Each path is a new rotation, seen through one point. The rows after it are directions, each followed by how far the rotation turns it, in degrees a step (0 if it stays put).
Each turn is a multiple of 5 degrees from 10 to 175, or 0.
Each row of a path follows its step; steps can be skipped.
Path 1:
step 0: [ 10  -1  -2 -12 -37 -32  11  -7 -19   0   1  -8 -23 -18  -4  35 -21   2
  -4   3   7   4  23 -11  26 -14  20  16 -31  -4  -2   0  -3  -8 -27  33
  29  12]
step 1: [ -4  30 -26  10 -19 -14  -7  30  -7  -1  17  -8 -18   7 -15 -20  -9   8
  -7  -1  -1  17  39  41   9 -31 -31  -2   0 -11 -16 -23 -14  -5   2   3
 -13 -20]
step 2: [ -1 -17  11   4 -30 -16 -19  35  10  10  14 -21  15 -22  11  -6 -14 -15
 -28  14 -12   2  -1  -6 -27 -16 -22 -19 -20 -15  -7  29  -1  15  16  10
   6  39]
step 4: [-28  38 -13  13  -9  16 -27 -15  -7  -3   5   6   4  21   7   6 -36 -26
   9  26  -1  -7  24 -10  -3  11 -16   9   6 -35  -5  41   7 -14  -8   3
 -15  -1]
step 6: [ 13  12  -7 -13 -15  10  -5   5 -37 -16  -4   8 -17 -18  23 -27  -6   2
   3  -5  28  39  21 -10  22  27 -21   8 -14  -4 -38   2  -5  29  12  -3
  -4 -13]
step 7: [ 12 -22 -13 -16 -26 -49 -15   2  -1 -39  19  -1  21  -9  -9  30 -29   6
   3  21   5 -12   0   5   6  16 -29  15  -1 -16 -13   0 -20   1 -14  14
  -8  12]
step 8: [-14  27 -13   5   0 -23   6  34  40  14  22 -15   7  -6  20 -15  -4  22
 -17  -2  16 -28  -3   1  25  -4  -4  -1  -4 -23 -34 -16  -2  11  12   7
   0 -32]
step 9: [  5  18  12  21 -21   3  -1   7 -35  17  13  11  -8 -32   5  11 -16 -36
   1   9   8 -24 -23   2   1  -9   6   1 -22 -38 -20  28 -16   8   8  -5
  32  10]
step 11: [-27  11  -2 -10  -9  20  -6  37  -2  -1   5 -16 -12 -19  42  17 -40  -6
 -11  -5   2  10  49  15  -5  14   3   3  19   0   1  30   4   1  16   4
  -1  -3]
step 12: [ 12 -27   9 -23  20 -24  24   8 -33 -27   8  -2  -8 -10  27  -1 -23 -16
  -9  11 -11  -2  -8  14  -1 -14 -30 -19 -26 -32  19  -8  17  -8  19  19
  -5 -14]
step 13: [  1  16 -10 -25 -31  -5 -12  -1   4  -3   0  10   8  11  40 -52   3  14
   2   7  -4  -5  -3 -16   0  20 -48   8   8 -19  -5  20  -5  -7  -2 -20
   9 -27]
Speeds:
[  3   3  -1   7   1  -6   3  -6  -1  -1  -5  13  -6 -15   5  -1   3  -4
  -7  -7   5   0   2 -10  -4   3  -2  -6  -7  -2   8  -3  -5  -1  -4  -1
  -4   0]
115
[ -2   1   5   9 -14   7  -3  -4   2  -8   0  -1  -3  -7   4  -6 -12  -1
  -1   0   2  -2  -6  -2   1   0   3   1   3  11  -4  15   2  -5   0   1
  -2   6]
155
[ -7   0  -3   4  -3   0  -3   6   1  -2  -3   6  -5 -10  -6  10   4  11
  -6   1  -4  -4   1  10  -2 -10   3   0  -6   2  -4   3  -3   0   2  -2
  14  -6]
40
[ 7 -6 12  5  2 -7 -4 -7 -5  7 -2 -8  4 -4  2 13 -7  5  4  3 -6  0  5 -3
  3  1 -1 -8  2 -4  1  4 -7 -2 -2 -7  5  5]
155
[ -2  -5   3   4   2   1  11  -2   0   1   8  -1  -3   6  -1  -2  -6   0
  -6  11  -2   0  -5   1   2   1  -1  -8  -6  13  -2  -6 -10   0  -7   1
  -5 -13]
155
[ -7  -2  -4   0  -2   1   0   7   5  -4   3   4   5   1  -6  -2   1   9
  10  -4  -6  -5   1  -9  -6  -7 -11  -3   5  -3   5   7  -8   3 -11  -1
  -9   0]
125
